128 stands for zero in the data rows.
Here are some rows, each followed by its group. Rows of different groups can look alike.
[134  99 104 107 104 114 120 121 105 108 105  77 145  92 102 105  96 132 110  75 140  81 122  82 105 106  96 128  95  73  91  98  69 131 137 124 103 111 119 122 103  96 120  80 123 123  84 102] A
[134 149 144 106 193 132  87 135 113 210 119 239 104 217 170  71 176 210 130 124 162 157 130 134 210  74  78 108 100 139 139 171 218 119 102 187 144 183 152 140 165 170  84 115 106 107 121 156] B
[ 83 144 122 108  88 153 109 172 133 129 141 103  75 161 156 157  48 111  91 136  94 109 118 159  94 124 198 113  99 160 203  95 156 105 110 255 117 140 109 151 147 129  93 157 119  88 124 131] C
[162 120  61 136 109 143  99 178 112 156 116  88  88 124 146 114 107 113 109  84 168 114 113 117 134 211 156 156 147  99 102 147 109  76 109 186 203 100 158 109 127 162 129 112 134 186  97 128] D
[101  83 121  90 130 152 100 115  97 143 115  93 100 102 101  72 100  77 127 101 128 116 143 109 103 111 124 103 132 109 139  96 129 113 118  97 150  79 121 116 102  99 124 119 122 116  90  97] A
[142 146 141 104 163 171 138 140 134 235  81 183 124 221 107  85 182 255 108  94 116 123 123 122 163 105  75 140 101 153 156 137 178 131 100 163 107 198 118  96 165 131 101  83 112  85 115 133] B
[109 157 126 108 118 123 147 158 113 123 143  76  89  99 116 157  87  99 123 141  86 126 120 148  90 118 156 105  97 150 157  77 174 106 139 121  99 146  86 122 105 100 100 145 153 100 129 110] C
[111 126  83 131 125 151 128 119 112 144 138 135 137 155 147 113 174 122  75  79 123  74 105 102 151 120 107 156 164 154 114 160 114 114 161 241 129 125 154  79 150 128  93 126 131 214 126 107] E
[118  89 135 172  98 108  57 171 141  84 164 115 111 150 120 180  65 131 114 155 135 119 145 164 145 161 149  91 113 150 172 103 125 169  94 101 171 162 131 147  94 171 107 128 105 127  97 149] C
[117 120 179  78 101 124  96  85 100 122 115 142 133 146 118 119 105 112  90 123  70 148  86  76 124 101 156 128  92 135  91 127 122 165 163  78 133 138 126 152  87  48  77 121 103 145 114 117] F
[109 178  84 136 112 114  94 143 232 146 142 168  95 116 124  78 107 170 205 191 128 210 109 123 111 136 101 129  68  68 181  96 141 116 166  64 137 132 162 114 168 135 164 141 124  91 190 202] G
[ 81  77 113 140 102 121  86  78  94 137  98 141 116  95  82 105  66 111 126 109  88  66  88  99 112 103  90  91 113 134 108 126  93 128 126 117  88  86 153  90 150 124 125 118 104 124  85  91] E
[118 157 153 155 104 157 136 121 125 118 137 158 178 191 146 195 252 109  75 114 178 100 141 106 195  99  94 210 203 144 125 181 117 143 189 234 165 164 175  87 172 197 129 151 141 202 145 117] E
[ 97 133 181 219 101  81 122 131 108  96 135 157 203 185 169 248 148 103 128 118 175  88 164 105 164 101 109 140 123 127 105 206 137 217  97 120  69 150 133 131 179 198 134 194 172 164 162 167] G
[102 125 154 105  99 133 139 153 113  99 109  86  83  73 133 129  95  92  97 129  87 112 125 111 106  96 117  80  94 146 153 105 142 134 129  81 124 116 108 100  95 108 101 171 124  81 120 125] C
[ 82 127 182 152 129  73 142 135 112  74 144 113 133  74 164 135  81 115 164 128 117 120 132 118 152 101 129 112  84 112 144 114  76 165 106 120 160 107 104 145 114 170 148 110 144  82  76 160] C
[209 159 125 114 165 170  80 142 123 180 143 144 108 138 185  92 104 194 174 119 172 175  71 145 155 102 145 159  64 151 131 192 160  74 146  77 105 153 120 158 102  93 133 116 126  95 193 149] B
[100 133 174  97 102 127  91 105 100  92  89 145 117 127 120  97  97  92  97 124  64  96  64  99 137 128 135 115  87 111  77  91 137 146 163  87  96  98 119 125  96  76  97  99 107 148 126  88] F
[107 140 135 147 130 173 112 120 124  92 146 150 128 181 128 144 238 127  42  76 137  91 126  99 166  82 133 190 206 163 124 148 107 135 176 240 148 118 181  81 158 192 117 148 113 189 138 113] E
[ 89 111 165 173  94 146 148 109  84 100 156 162 188 141 125 172 186  74  70 178 173 118 136 116 163 126  91 147 146 142 194 139 115 225 178 117 133 121 117  94 166 183 180 129 139 174 104 149] G
[192 114 148 136  78 111 138 152 103 120 130 116  94  81 155 112 116 113 108 120 143 138 174  93 109 130 105  98 116  82 134 126 111  71 106 124 167 101 142 175  72 172  97 130  66 146  98 161] A
[109 121  57 161  69 162  63  83 158 122 142  91 168 171 128 121 155 124  92 177 102 145 117 104  90 168 107 107 200  98  91 103 154 225 201 121 147 109  97  71 179 155 155 101 132 151 102 100] G
[104 101  82  66 154 111  87  94  74 150 112 141 105 136  88  85  89 135 149 100 119  79 123  70 119 108 123 110  93  87  85 109 115  96 115 123 116 101 128 101  86 103  99 118 102 129  66  98] A
[130  72 118  96  93 119  92 122 156 111 105 101  99  88 125 162 141  98 119 130 110  92 145 108 164  83  83 131 149 131 147 174 127  74 124 116 128  83 129 126 101  95 110 106 118 154 140 129] E
[159 141 126 194 111 183 189 136 179  80  90  56 118 139 148 134 193 136 104 130 130 181 140  89 118 151 164  88 206 133  90 117 136 125 131 142 134 137 133 118  95 133 145 118 103 125 128 164] G
[201 103 113 121  93 101 155 153  82 108 104  92 105  87 136  96 117 103  88 140 132 111 180  98  91 118 112 128 122  74 145 116 104  97 116 146 143  76 105 169  94 154 127 109 101 117  82 159] A
[ 94  67 116 141 114 134 136 117 134 159 100 124  88  88 112  94  96 117 162 118 102  86 105  88 128 101 115 138  97 139 173 139 117  95 128 114  96  81  63 103 140 102 116 125 115 174 136 106] E
[ 98  77 130  96 150 113 118 110 113  65 147  96 133 101 162 134 145 108 149 111 129 173  98 159  99 115 130 129 109  99  91  57 102  97  77 192 137 152 129 171 195  96 119  83  18 114 112 149] H
[138  81  93 104 112  85 129 125  98 114 127 153 169 121 153 197 125 163 156  81 174  84 128 125  81 141 139 127  77 134 117 203 153 133 105  84 125 136  73  85 121 163 122 168 154 109  81 117] B
[169 107 126 159 126 182 185 129 133 102 110  63 126 113 123  77 123 118 101 109 118 144  98  96 119 133 104  96 146 125  97 103 118 115 158 135 105 133 103  97 116 113 147 103 100 146 134 163] G
[ 94 130 179  95  81 140 183 152 117 104 126  84 120  67 130 122 126 110  86 132   0  88 169 159 131 106  98 122 108 168 185 103 189 163  98 121 129  77 113  87  87 121 131 134 117 114 125 125] C
[ 89 134 125 106 109 135 130 170 125 125 135  84  80 100 141 144  86  87 121 151  88 126 117 161  94 114 154  85 100 164 176  99 172 119 152  76 108 120 113 127  95 124  98 162 105  82 130 107] C
[ 96 198 232 255 167  77 175 162 144 181 136 203 255 244 217 255 218 136 178 131 232 147 255 119 251 112 131 199 143 129 124 255 182 255 116 175 136 225 159 192 255 239 192 229 246 215 216 196] G
[148  90 141 168 117 164 195 103 107  73  98  95 134 135  88  81 144 120  92  90 103 157 142 103  98 136 153  67 172 127 129 115 108 133 139 138 137 148 158 110 131 104 148  93 103 147 162 125] G
[120 119 116 101 156 157 109 103 133 183  94 165 117 204  97  78 140 149  82  93 111 109  86 116 167  93  88 155  97 168 124 102 167  76 114 154 105 149 112 108 123 138 109 102  85  90 110 134] B
[181 150  77 127 225 122 140  87 119 143 142 151 129 103  84 186 161 146 128 116 151 209  93 195  76 114 130  89 123 113  68 116 161  90 110 157 129 139 116 179 180 117 140  91 138  88 120 113] H
[ 62 190 163 110 123 120 122  82 124  98 131 158  99 147 138  81 117  83 191 116  87 123 103 117  91 110 156 132 148 104  58 117 120 149 161  90 117  95 148 121 122  88  99 118 215 101 127  94] F
[124 149 137 184  96  59 108 176 124 130 126  85 121 111 149 150 122 187 214 124 116 160 176 101 164 113  94 136 120 130  75 153  40 159 116  87 180  78 126 170  84 227 122 145 157  90  79 139] C
[129 166  59 163 111 139  84 142 216 124 127 163 103 121 130  74 101 143 189 183 113 199  86 134  98 126 107 147  95  87 166  99 126 130 159  77 121 115 152 110 154 104 174 137 122  97 196 179] G
[130 220 148 106 115 119 104  61  98  88 144 164 141 112 184 119 134  84 166  75 115 178 100 153 163 137 144 163  75 101  80 121 102 160 113  90 133 138 128 108  94 107 142 149 252 102 115 112] F
[122 100  88  93 113  94 142 108  86 139 111 156 166 118 119 155 115 136 175 137 143  81 137  88  84 135 122 123  57 145 131 191 148 115  94  67 147 111  95 109 122 161 113 169 128  95 113 114] B
[120  64 101  72 114 126  93 115 188 116 104  88 108  94 134 139 157  90  77 107 111  93 133 113 168 105  83 142 139 124 177 175 113  75 118 103 140  72 111 112  88 126 113 103 107 183 167 131] E
[ 89 161 146 116 110 133  55 111  89 115 125 174 115 138 125  88  97  99 198 150  86  92  94 129 149 134 129 111 181  86  85 120 110 123 184 115 111  93 133 122 103  75 102 107 119 143 158  78] F
[145 105 139 172 150 200  89 129 104 163 122 129 129 149 199 127 113 109 104  79 165 143 169 162 146 219 209 243 136 139  83 143  96  81 146  94 170  91 137 191 108 140 130 147 138 158 136  97] D
[189 110 125 121 117  56 112 169 120  91 104 114 153  89 134 127 133  96 141 124 132 131 184 114 120 126 150 145  99  89 124  74 108  71  73 171 124 127  81 243  84 118 138 129  92 178 142 155] A
[157 117 158 150  67  52 162 201 108 107 135 128 181  88 130 158 155 158 117  83 141 130 194 172 129 165 104 102 129 102  96 115 131 147  42 151 144 200 200  61 138 144 218 166 113 104 171 152] C
[ 98 118 187  69 117 130  91 103  88 100 113 162 109 129 113 107  99 105 255 115  98 142  82  81 117 126 160 138  93 133  58 113 112 162 171  71 101 109 106 153  94  64  88 140 120 115 129 119] F
[100  99 168 104 123 100 142 145 137  96 149  80 120  82 123 173  86  98 114 139  80 151  93 127 120 134 118 135 143 121 137  79 162 157 114 122 139 145  95 167 155 153 113 115 125  72 156 123] C
[204 172 128 107 153 128 171 182 140 138 219 130 156  90 136  92  76 201 181 189 179 166 130 184 115 171  95 117 129 155 160 109 115 131  91  91 175  93 138 132 115 214 171 189 210 117 156 162] C
[195 161 145  92 148  73 198  65 199 117 136 151 231 126 116  90 132 237 152 125 124 226  85 140 115  91 126 104 139  84 134 115 121 162 137 162 236  90 229 103 130 123 127 134 239  69  82 138] F
[ 95 155 162 103 113 126  86 111  92 113  98 162 100 126 103  86 103  95 141 126  82  79  66 105 125 115 134  97 121  72  67  99 121 130 185 124  62  85 137 127  77  80  87 126 127 130 167 110] F
[116 112 129 167  84 181 158 133 157  79  92 115 116 121 120  98 180 112  60  99  85 119 119 124 129 117 132 100 174 111 127 116  78 174 132 102 132  89 116 113 102 146 118 123  91 126 184 122] G
[120 219 140 109 108 100  99  62  76  88 143 174 142 119 194 118 141 108 182  92 103 197  74 140 173 138 164 175  78 136  71 128  94 163 143 106 144 134 157 106 131 101 155 130 249 108 123  95] F
[145 136 138 110 140  89  95 173 133  87  95 121 185  76 114 141 132 108 118 137 155 130 183 162 143 136 187 129 117 100 141  90 130 135  60 220 102 160 106 255 163  83 114 116 109 216 191 170] A
[ 75 100  75  76 121 123 116 104  76 139 104 178  80 122 113  81  81 144 143  62 134 110 110  75 139 105 104  74 125 113  91  99 103 100 110 100  91 110 138  77  85 106  83 109 112  99  99 104] A
[169  79 106  72 139 110 127 105 100 131 126 125  99  87  85  82 109  91 137  88 135 127 146  85 102 104 115 103 149  90 142 106  98 117 105 149  99 123 135 105  97  96 114 117  99  89 125 116] A
[164  79  96 141 120 164  67 145 111 163 103 105 114 147 121 103 103 105 121 107 193 127 118 100 134 201 162 164 155 131  87 155  65  78 106 172 190 139 150 133 126 157 111  96 149 180 103 115] D
[103  67 162 100 136 112 102 115 182 143 131 137 114  82 127 107 161 125 146 117 135  63 143 118 147  98  73 137 128  88 164 140 104 131 106 113 114 121 121  69 121  91 139 128 111 128 142 143] E
[162 102 121 114 111  66 104 160 156 111  91 123 178  78 134 158 126 120 122 132 185 143 162 150 145 146 204 129 115 139 139  89 143 112  91 186 133 142  85 255 179 105 116 146  93 221 185 172] A
[106 120 114 105 112 135 103 149 137 147 136 107 100 158 113 166  71 105 137 154 116  85 122 170 115 120 206 130 102 159 241 113 170 103 130 107 141 160 111 145 140 148 101 144 121  82 148 120] C
[201 149  70  97 214 108 165  74 141 133 144 143 129 120 104 186 164 111  83 122 155 204 127 204  79 120 125 100 144 137  99 117 164 108 114 194 105 159 106 169 193  94 163  98 103 102 114  99] H
[115  52 109 138 126 128 135  99 128 146 113 124 100  94 103 119 109  76 144 112  74  92 123 110 132 113 129 134  96 147 162 141 140  60 157 125 106  57 106 121 120 113 131 133 132 174 150 109] E
[148 106 159 153 100  79 143 153  85 105 125 102 116  99 118 116 139 143 107  86 109 105 175 153 101 139  96 127 154  98 102 123 109 137  77 170 129 141 165  74 111 113 191 163  98 117 149 157] C
[182 159 177 149 154 187 140 163 127 210 107 125 108 168 170 143 148 122 171  71 246 139 144 156 158 214 221 162 160 154  96 137  69  84 174 151 218 132 127 155 109 139 120 128 161 169 118 133] D
[168  82  71 130 127 142  85 142 111 144 108  94  93 120 123 107  92 108 115 111 155 107 133 126 131 165 152 147 137 114 119 143  82  83 104 181 173 125 143 105 103   9 140  79 135 159  91 112] D
[113  79 119 110 114  91 101 120 121 144 129  79  91  76 133 130 112  95 124 129 150 131 141 107 100 153 163 129  99 111 134  93  90  72  93 120 113  97  92 185  89 135  77 115 117 182 120 143] A
[ 98 138 131 117 101 132 127 167 109 108 114  70 108  81 125 130  91  83 110 133  99 115 131 105  95  99 155  74  84 134 171  97 166 107 164 107  98 132 103 126 122 120 100 154 135  86 124 120] C
[150 147 153 107 186 167 106 135 112 228 100 239  92 216 167  74 177 206  99 131 142 146 127 134 175  84  94 112  97 145 130 143 216 126 114 185 146 183 132 107 157 132  84  93  81  83 120 148] B
[180 136  66  98 212 123 136  78 120 127 156 143 123 113  98 174 162 123 135 120 157 186  93 211  96 128 143  95 142 107  63 110 160  80 122 163 104 152 114 176 194 115 153  71 117  91 100  80] H
[137 119  86  93 141 145 124 100 112 177  97 132 100 161  98  90 127 136  88  85  93 104 111 133 154  94 114 156 112 158 121 109 151 103 137 172  91 146 102 113 105 126 105 112 103 116 119 104] B
[213 102 123 108 116 105 170 159  82 114 115  99 138  95 140 115 133 114 116 160 124  96 163 124  66 137 104 130 124  52 126  88 102 125 120 163 132  82 143 160  95 130 120 101 108 101  96 132] A
[ 86 117 150 245  84 216 113  91 121 177 121 177 155 112 141 138 137 142 111 155  95  95  58 102 114 128 135 152 112 129  90 138 104 144 163 103 120 122 190  89 198 125 136 107  99 167  82 154] E
[138 115 206 117 114  85 114  93 171 148 149  99  90  91 157 171 190 118 114 153 150 102 208 128 162 120  80 140 109 158 178 120 160  78  94  95  98 144  96 157  78 126 108 126 113 175 189 165] A
[ 97 140 190 226 125  81 157 155 114  99 143 169 182 182 146 251 154 130 151 118 156 133 187 108 149  97 133 147 133 131  86 207 148 202 109 126  75 168 126 144 163 189 143 196 191 164 182 160] G
[222 179 151  82 154  80 244  96 204 136 141  98 255 139 138  95  99 255 104 167 167 202 110 151 164 104 146 101 213 126 196  96 120 158 105 214 212 105 255  91 132 128 142 178 213 131 151 133] F
[100 113  91 198  50 165 118  87 115 123  99 154 157 119 112 113 114 127  82 136  89  86  89  66 118 119 135 129 114 124  88 123 123 126 163  96 117 110 153 112 164 132  87 118  76 131  96 108] E
[152 116 120 149 124 187 196 117 143  68  93 101 135 113 113  79 147 108  95 111  84 164 144 103  92 146 155  97 157  94 136 125 101 123 151 137 139 111 146 102 104  85 148 118 110 144 172 130] G
[150 129 106 118 144 207 117 163 122 169 116  88 125 150 143 106  78  84 155  84 154  98 164  98 134 164 160 134 152 117 106 135  64  71 155 139 147 128 146 111  97 132 124 123 133 171 137  98] D
[207 133 101 172 118  76 112 229 127 133 116 132 140  62 148 141 129 129 141 137 195 185 216 123 118 163 179 122  47  93 120 143 136 152  73 186 186 136  78 255 151 191 137 133  97 212 140 205] A
[163 117 137 162 142 203 130 151 123 192  99  94 137 135 166 127 116 129 158 107 188 120 123 137 159 187 207 167 173 132 102 118  59  72 169 168 217 140 159 131 106 120 128 103 152 171 117  84] D
[ 44 161 162 126 132 103 131 103 118  76 126 138 100 157 120  74  99 113 210 105  62 109 102  99  87 101 128 121 153  73  81 117 106 137 153  97  91  86 147  97  92  92 103 125 172  96 126 104] F
[134 172 136  94 114  89  70  85  87  78 126 163 113  96 157 126 137 116 158  96 122 210 107 157 133 138 161 154  65 106  75 112  92 134 136  67 136 111 166  90 120  68 159 119 255  82 103 109] F
[131 168 147 162  75 189 132 124 141  87 104 138 121 156 138 154 254 123  59 118 140 151 133 107 151 104 144 120 178 137 122 148  92 168 136 125 114 161 103  82 131 145 119 134 110 161 166 131] G
[134  70 107  95 138 119 127 109  89 133 113 112  98 124  94  78 107 136 123 110 107 117 142 124  82  71 129 104 117 115 134 122 108 171  98 122  70 116 126  86 104 105 115 112 113  81 111 111] A
[255 255 217 144 255 141 255 165 196 248 255 124 255  96 107 159 136 210 249 252 243 167 164 255 156 255 123 198 157 217 215 255 254 166 185 130 202 147 104 250 223 175 255 190 234 147 182 157] H
[140 211  99 100 123 110 104  64 101  97 128 169 129  98 162 118 140 111 170  70 128 204  85 165 173 128 152 155  74 131  62 112  81 155 126  81 145 130 166  79 144  74 164 148 255  74 112  82] F
[111  63 113 118 128  85 117 122 111 145 141 148 158 141 144 162 130 128 200 128 151 104 124 130 105 160 136 118  74 141 140 195 134 164  98 120 155 122  88  90 108 158 128 185 143  95  92 137] B
[ 90 133 124 108 113 163 108 166 156 125 138 113  70 166 140 180  90 105  97 128 119 114 119 170 106 124 207 101 142 198 214 100 174  88 121 137 134 130 110 163 136 139 104 149 136 106 138 127] C
[122  79 135 104 125 123 129 130  73 132 101 100 104 107  69  95 108 100 113 107 125 127 121 117  77  81 139 112 146  97 138 126  83 132  87 128  84 128 120 105 114 115 123 117 118  72 114 115] A
[155 123  97  92  96  74 124 209 111 126 124 123  94  57 169 148 130 114 173 125 203 155 182 118 123 138 170 147  87 116 145 110  89 106  80 139 200  99  99 230  97 193 106 132  83 208 109 165] A
Which 4 groups are nearest to each row below, nearest first, going by the average distance to the group's rows?
[ 90 111  98  97 126 137  96 119 105 136 143 119 124 170  75 127 148 116 121 110 125 122  95 152 134 137 135 162 130 164 121 147 122 147  90 129 102 144 108  98 117 124 102 151 103 114 105  88] B E C A
Which 5 groups are nearest to each row below, nearest first, going by the distance to the centre of the group?
[223 252 152 146 255 123 255 141 120 178 255  95 255 158 102 113 165 192 191 252 215  86 149 250 144 255  76 209 119 154 196 247 166 166 136  96 167 193 127 197 200 134 233 184 189 131 154 140] H G B C D
[ 69 127 136 113 102 119 132 149 107 114 128  84  93  91 113 130  80  87 135 139  83 124 133 147 100  95 145 105  86 147 165 106 167 138 129 101 113 103 116 119 105 102  98 146 117  72 117   0] C A F E B
[ 95 145 142 168 124  54 140 169 115 103 148 105 147 105 173 130 101 167 217 144 111 115 202 137 132 124 107 132  94  97 114 166  82 135  99 153 152 115 115 181  81 209 148 132 163  78  84 138] C A G F B
[203 121  93 153 110  71 109 211 138 133 114 124 124  75 161 137 105 142 140 143 203 169 198 131 127 176 183 130 127  72 136 130 115 147  62 200 175 120 102 246 131 173 142 150  82 207 108 200] A D C G H
[ 65 196 168 139 111 106 112  94 123  85 132 160 116 133 143  70 112 110 209 122  66 105  95  95 115 114 132 128 158  79  61 121  81 159 181 106  83  68 156 124  99  91 110 140 201 132 132 109] F E G C A
[107 153  99 120 114 160 116 122  93 146 166 138 133 151 138 145 192 108  48  76 158  80  95 105 147 115  98 188 216 174 122 157 107  98 183 244 122 144 172  86 153 177 107 131 127 221 151 140] E G D B A
[ 76 190 133 108 119 109  73 130  97 128 114 123 124 107 138  98  94 120 170 124 138 139 115 117 191 124 123 110 120 100  64 117  42  92 110 112  89  97 146 107  90 106 125 110 122 145 101 113] F A E C D
[131 183 152 106 122  94  86 127  69 132 135 160 104 120 163 103 141  68 190 144 113 162 109 156  74 133 139 109 169  84 108 126  76  62 125 114 107  98 172 120 108 104 106 110  94 176  99 110] F A E C D
[ 88 127 124 110 124 147 110 153 140 142 123 124  84 172 125 168  69 108 149 149 114  97 111 158 111 108 188 129  90 154 230 128 171  97 124 143 127 139 105 146 138 151 130 138 141  92 131 129] C B A E G
Which 5 groups are nearest to each row below, nearest first, going by the average distance to the group's rows?
[ 89  75  84  79 132 116  98 103  79 150  85 157  73 132 109  90  94 133 146  78 117 109 114  82 148 117 103 105 100 103  85 118 131 104  89 102  92 125 139 121  96  99  76 107  75  97  84  99] A B E F C
[126 129 101 107 156 139 174 140 126 132 123  98 108  92 112 177 121  77 124 124 100 142 123 148  93 101 175 134 114 158 159  64 157  77 135 130 102 143  96 148 128  93  82 140 118  95 112  76] C A E B D
[ 96 149 105 110 162 134 125  95 154 195 115 180 118 255  99 103 187 202 129 136 110  99 135 145 158 167  97 185  98 142 144 139 204  70 113 106 148 169 165  82 121 147  93 140 121 101 115  79] B E D C F
Which 4 groups are nearest to each row below, nearest first, going by the distance to the group's nearest row?
[ 88 107 170  98 134 102 121 151 134  87 138 102 113  93  94 171  68 103 112 140  85 148  89 119 108 134 121 114 151 138 143  64 172 146 110 110 126 133  92 146 144 116 118 124  88  85 137 120] C A F H
[ 81  70 122 107 129  99 112 120 126 136 106 121  92  88 123  82 111  92 166 124  92  98 136  93 112 104  91 120  98 144 152 120 129 100 120 103  88  79 128  97 135  85 126 137 149 140 122 117] E A C F
[134 141  96 120 160 126 144 107 158 190 124 182 108 244 106  95 186 188 122 107 113 105 133 148 154 150  94 151 118 117 153 156 215  69 114 128 126 181 142  71 155 177 100 103 112 111 126 113] B E C A
Which 4 groups are nearest to each row below, nearest first, going by the distance to the centre of the group?
[162 136 114 204  97 184 198 134 163  84  97  80 122 128 140 138 166 131 126 111 119 183 112 113 128 165 117 116 200 119 122 122 134 130 142 115 102 155 133 104 105 130 137 115  90 139 134 144] G E C A
[ 92 151 155  85  87 138  88 108 103 104 110 160 130 118 122  88 111 100 132 124  88  84  92 114 145 119 133  92 132  80  71  99 117 128 178 113 100  97 131 126  70  55 100  84  96 131 134  85] F E A C
[123 147 104 135 172 151 144 120 149 219  94 211 120 243 126  66 171 190  89  98 116 116 166 130 189 132 121 182 126 110 105 164 212  94 103 156 149 183 112 114 141 170  93 106 113 102 122 132] B E G D
[137 127 118 157  88 185 156 103 154  67 103  88 133 132 152 119 200 102  67 109  97 129 107 125 122 107 133 114 184 123 100 122  98 169 157  76 143 110  97 129 156 146 124 108 109 157 144 140] G E C A
[111 203 132  91 117 118 131  88  69  99 124 172 140 113 152 120 110 110 171  94 102 177  96 112 149 125 148 118  93 132  81 111  95 144 131  90 139 147 153 100 141 105 139 146 238 106  77 126] F C G B
[185 134 189 184  95  97 123 127 159 170 124 134 158 186 163 203 255  92  73 116 193 127 162 121 178 129 138 207 166 179 171 202 170 171 122 185 165 188 113 126  97 193 150 111 115 194 185 147] G E B D
Which 5 groups are nearest to each row below, nearest first, going by the distance to the group's nearest row?
[ 88 147 134 112 126 147 110 166 130 112 133  93  81 103 141 141  69  73 149 135  94 129 120 121 107  97 145  74  95 132 183 110 172 143 153  90  82 129 106 112 122 128  82 120 121  95 138  92] C A E F B
[105 101  92 150 106 152  96 107  80 129  84 143 131  90  87 120  85  93  92  81 106  83 101 100 107  75 128  97 112 135  85 103  98 109 123 111 106 102 144 102 145 108  99 117  82 123  81  94] E A F B C
[ 95 152 157  93 135  87 145  91  98  74 135 141 118 135 165 137  68 187 124 109 103 105  99  99 136 110 135 117 154 131  94 152  77 171 144  97 153 125 117 157 143  66 141 130 188 118  91 120] F C A E B
[169 111 124 181 128 163 186 117 124  88  95  93 149 111 121  72 138 120  94  92  83 154 143  95  97 153 153  95 182 110 137 124 103 108 136 136 133 120 123 121 115  85 155 109  97 122 143 121] G A C D E
[158 119 113 119 183 138 163  73 129 110 130 123 112 101 128 163 255 117  97 136 122 173  99 166 100  80 144 145 116 134  99  72 139  78 126 178 105 131 133 155 207  79 109 123 137  78  86  96] H B C A G
[159 103 135 179 106 180 211 112 158  70  78  87 119 131 124 114 168  97 113 119 101 164 132  85 133 159 124  82 195 136 133  91 103 126 145 119 106 144 119 109 105 123 143  96  98 137 128 144] G A C E D
